Here are some numbered points:
{-0.6, -0.8, -0.2,  1.3,  0.1, -0.9,  0.4,  0.5} 0
{ 0.1, -0.2, -0.6, -0.9,  0.5,  1.5,  1.7, -0.8} 1
{ 1.2,  0.4, -0.7, -0.1,  0.5,  0.6,  0.7, -0.3} 2
{-2.9,  0.6, -2.0,  2.0, -2.2,  1.1, -2.6,  1.3} 3
{ 1.0,  0.0,  0.6,  0.6, -1.1, -0.7, -0.7, -1.0} 4
{ 0.9,  0.7, -0.2, -0.1,  0.4,  1.6,  1.4, -0.8} 5
{ 1.6, -0.1,  1.1,  0.4, -1.0, -1.0, -0.4, -1.3} 6
{-0.6, -1.6,  0.8, -2.7,  0.8, -0.8,  1.0, -1.1} 7
{ 0.6, -0.5,  1.3,  0.1, -0.1, -0.6, -0.6, -0.2} 8
{ 0.1,  0.2, -0.4, -0.3,  0.8, -0.7,  0.7,  1.4} 9
{ 0.2, -0.4,  1.2, -0.8,  0.6, -0.9, -0.6, -0.3} 10
{ 0.3, -0.6,  0.8, -0.7, -0.4,  1.4, -0.4, -0.4} 11
{ 1.4,  0.5, -0.9, -0.1,  0.6,  0.7,  0.8, -0.4} 12
{ 0.5,  0.3,  1.2, -1.1,  1.4,  0.3, -0.5,  0.0} 13
{-0.1, -0.4,  0.6, -0.1, -0.5, -0.3, -0.2, -0.3} 14
{ 0.4, -0.2,  0.6, -0.8,  1.0, -0.9,  0.6,  0.0} 15
{ 0.3, -0.5,  0.7, -0.4, -0.2,  1.1, -0.3, -0.4} 16
New points follow, each followed by the number of its nearest point above by angle.
{ 0.5, -1.2,  1.7,  0.4, -0.3, -0.8, -0.6, -0.4} -> 8
{-2.8,  1.1, -2.5,  1.0, -2.1,  0.9, -3.4,  0.9} -> 3
{-2.3,  0.7, -1.9,  0.9, -1.9,  0.7, -3.1,  0.8} -> 3
{ 0.9,  0.2,  0.7, -0.5,  0.5, -0.3,  1.3, -0.3} -> 15
{-1.8,  0.5, -1.2,  0.5, -1.3,  0.0, -1.9,  0.7} -> 3
{-0.1,  0.0, -0.4, -0.3,  0.9, -1.1,  0.6,  1.8} -> 9
{ 0.0, -0.7, -0.2,  0.6, -0.3, -0.4,  0.5,  0.5} -> 0
{ 0.2,  0.1, -0.3, -0.3,  0.8, -1.0,  0.7,  1.4} -> 9
